[[-34.1 -11.4 -13.2  58.5 -40.4 -10.6 -28.1  12.1 -38.2]
 [ 62.1 -57.6  16.6 -62.7  46.0   2.7  60.8 -47.5  18.6]
 [  2.4 -44.8 -60.2 -33.4 -13.3 -31.6 -53.6 -29.2 -44.7]]
->
[[  2.4 -44.8 -60.2 -33.4 -13.3 -31.6 -53.6 -29.2 -44.7]
 [-34.1 -11.4 -13.2  58.5 -40.4 -10.6 -28.1  12.1 -38.2]
 [ 62.1 -57.6  16.6 -62.7  46.0   2.7  60.8 -47.5  18.6]]

[[-22.5 -18.5   1.1 -25.9   6.2  33.5  -7.5   1.5  -5.7  -2.6]
 [-45.3 -50.0 -29.7   2.7  -4.4  31.0  -7.9   9.5 -39.7 -23.7]
 [ 52.2  45.8   8.7  12.9   3.1 -48.2  11.1  -6.3  31.0  10.8]
 [ 61.9  75.5  60.6 -34.2  12.7 -29.6   3.0 -18.5  76.4  46.4]
 [-35.1 -43.7 -41.4  28.8 -18.3  -1.7  -5.1   6.0 -55.0 -30.8]
 [  4.7  10.1  15.9 -25.6  12.7  14.2   1.6   3.0  20.7  13.2]
 [-36.7 -53.6 -51.1  31.5  -2.3  10.4   3.9  14.3 -55.6 -36.7]
 [  0.6  -5.6 -25.8  33.7 -19.6 -40.6   2.2  -1.4 -22.0 -20.7]]
->
[[-36.7 -53.6 -51.1  31.5  -2.3  10.4   3.9  14.3 -55.6 -36.7]
 [-35.1 -43.7 -41.4  28.8 -18.3  -1.7  -5.1   6.0 -55.0 -30.8]
 [-45.3 -50.0 -29.7   2.7  -4.4  31.0  -7.9   9.5 -39.7 -23.7]
 [  0.6  -5.6 -25.8  33.7 -19.6 -40.6   2.2  -1.4 -22.0 -20.7]
 [-22.5 -18.5   1.1 -25.9   6.2  33.5  -7.5   1.5  -5.7  -2.6]
 [ 52.2  45.8   8.7  12.9   3.1 -48.2  11.1  -6.3  31.0  10.8]
 [  4.7  10.1  15.9 -25.6  12.7  14.2   1.6   3.0  20.7  13.2]
 [ 61.9  75.5  60.6 -34.2  12.7 -29.6   3.0 -18.5  76.4  46.4]]

[[-55.4 -19.5 -16.3]
 [ 59.0 -75.6 -23.0]
 [-33.7 -53.2 -27.2]
 [-76.3  63.0  12.1]
 [-24.1  78.6  25.4]]
->
[[-33.7 -53.2 -27.2]
 [ 59.0 -75.6 -23.0]
 [-55.4 -19.5 -16.3]
 [-76.3  63.0  12.1]
 [-24.1  78.6  25.4]]

[[ 12.6  -2.0   9.4  18.7  16.6  -6.5  13.3  -5.3]
 [-17.2  -9.5  16.7   7.9  45.4 -48.9  26.0   2.4]
 [ 46.9  38.6 -27.2 -26.2 -11.7  44.6 -12.0 -14.6]
 [-28.2  -6.8  -1.1  22.1 -16.8   5.9  12.0  24.2]
 [ -1.3 -21.2  16.1  -2.3  46.0 -57.5  32.8  -8.2]
 [ 46.0  43.2 -14.9 -18.5   6.9  59.0  -2.3 -19.8]
 [-24.4 -24.8  22.8 -15.6  23.9 -70.9  29.8  12.5]
 [ 39.4  51.4 -18.2 -22.9  -4.4  45.2  -2.3 -20.7]
 [  4.7   3.5   2.7  19.4 -11.0  23.5  15.0  -1.0]
 [ -8.2   0.3  -0.9   1.8   1.2   9.4  -9.3   2.1]]
->
[[ 46.9  38.6 -27.2 -26.2 -11.7  44.6 -12.0 -14.6]
 [ 39.4  51.4 -18.2 -22.9  -4.4  45.2  -2.3 -20.7]
 [ 46.0  43.2 -14.9 -18.5   6.9  59.0  -2.3 -19.8]
 [-28.2  -6.8  -1.1  22.1 -16.8   5.9  12.0  24.2]
 [ -8.2   0.3  -0.9   1.8   1.2   9.4  -9.3   2.1]
 [  4.7   3.5   2.7  19.4 -11.0  23.5  15.0  -1.0]
 [ 12.6  -2.0   9.4  18.7  16.6  -6.5  13.3  -5.3]
 [ -1.3 -21.2  16.1  -2.3  46.0 -57.5  32.8  -8.2]
 [-17.2  -9.5  16.7   7.9  45.4 -48.9  26.0   2.4]
 [-24.4 -24.8  22.8 -15.6  23.9 -70.9  29.8  12.5]]

[[ 47.7  31.6 -44.6 -67.9]
 [-10.4  26.6 -70.4  27.9]
 [-12.1 -17.5  32.7  33.4]
 [ 33.4   4.1 -62.9 -49.3]
 [ 45.5  36.3  -8.2 -65.8]
 [-23.3   6.8   4.8  54.4]
 [ 27.4  15.6  31.7 -47.4]
 [-37.5  16.5   6.0  69.3]
 [  5.5  -0.1 -36.8  -7.1]
 [  6.3  10.2  57.3  -8.8]
 [ 16.4   6.0 -38.8 -31.0]]
->
[[-10.4  26.6 -70.4  27.9]
 [ 33.4   4.1 -62.9 -49.3]
 [ 47.7  31.6 -44.6 -67.9]
 [ 16.4   6.0 -38.8 -31.0]
 [  5.5  -0.1 -36.8  -7.1]
 [ 45.5  36.3  -8.2 -65.8]
 [-23.3   6.8   4.8  54.4]
 [-37.5  16.5   6.0  69.3]
 [ 27.4  15.6  31.7 -47.4]
 [-12.1 -17.5  32.7  33.4]
 [  6.3  10.2  57.3  -8.8]]

[[  5.9  -4.9 -43.0   0.7   1.9   3.6 -49.0]
 [ -7.3   1.5   8.5  -5.8   2.8 -14.5  16.7]
 [ -7.9   3.3 -16.3   0.7  -0.1  -4.5  25.2]
 [ -3.3   0.3 -33.5  -5.3   1.6  -8.3 -34.1]
 [  2.2  -4.3 -11.0   7.7   4.4   1.6 -12.2]
 [  3.3  -4.5 -43.6   0.2   2.6   8.6 -76.5]
 [  0.9  -0.6  13.8   9.4   3.9  -0.8  27.9]
 [  0.9  -1.2   5.0   7.5   1.9   0.9  11.0]]
->
[[  3.3  -4.5 -43.6   0.2   2.6   8.6 -76.5]
 [  5.9  -4.9 -43.0   0.7   1.9   3.6 -49.0]
 [ -3.3   0.3 -33.5  -5.3   1.6  -8.3 -34.1]
 [ -7.9   3.3 -16.3   0.7  -0.1  -4.5  25.2]
 [  2.2  -4.3 -11.0   7.7   4.4   1.6 -12.2]
 [  0.9  -1.2   5.0   7.5   1.9   0.9  11.0]
 [ -7.3   1.5   8.5  -5.8   2.8 -14.5  16.7]
 [  0.9  -0.6  13.8   9.4   3.9  -0.8  27.9]]

[[ -3.6 -18.0  -9.4   1.3  -6.5   3.4   1.4  15.8   7.2]
 [ -4.9   2.5   3.3   6.8  -2.9   6.3   0.6  -4.9  -2.7]
 [  7.9 -24.3   0.3 -14.1  -2.4  -9.4   4.8  24.8   3.8]
 [ -7.8  13.5  19.6   0.3  -2.8   3.2   0.3 -11.4 -11.3]
 [-14.4  10.1  -4.4  21.2  -7.9  20.0  -0.7 -14.9   6.3]
 [-48.5  54.4 -40.1  48.0 -30.4  74.4  31.1 -82.5  30.2]
 [ -0.6 -15.0  -4.8  -1.3  -4.9  -2.4   1.3  17.2   8.3]
 [ 32.9 -28.0  -3.4 -43.4  11.4 -21.0   5.7  24.0   2.1]
 [-23.2  30.9  -7.6  36.4 -14.0  39.5   5.5 -40.6  12.3]
 [  5.0  -0.2   9.1 -17.4   3.3  -9.5  -0.1   4.8  -3.9]]
->
[[-48.5  54.4 -40.1  48.0 -30.4  74.4  31.1 -82.5  30.2]
 [ -3.6 -18.0  -9.4   1.3  -6.5   3.4   1.4  15.8   7.2]
 [-23.2  30.9  -7.6  36.4 -14.0  39.5   5.5 -40.6  12.3]
 [ -0.6 -15.0  -4.8  -1.3  -4.9  -2.4   1.3  17.2   8.3]
 [-14.4  10.1  -4.4  21.2  -7.9  20.0  -0.7 -14.9   6.3]
 [ 32.9 -28.0  -3.4 -43.4  11.4 -21.0   5.7  24.0   2.1]
 [  7.9 -24.3   0.3 -14.1  -2.4  -9.4   4.8  24.8   3.8]
 [ -4.9   2.5   3.3   6.8  -2.9   6.3   0.6  -4.9  -2.7]
 [  5.0  -0.2   9.1 -17.4   3.3  -9.5  -0.1   4.8  -3.9]
 [ -7.8  13.5  19.6   0.3  -2.8   3.2   0.3 -11.4 -11.3]]
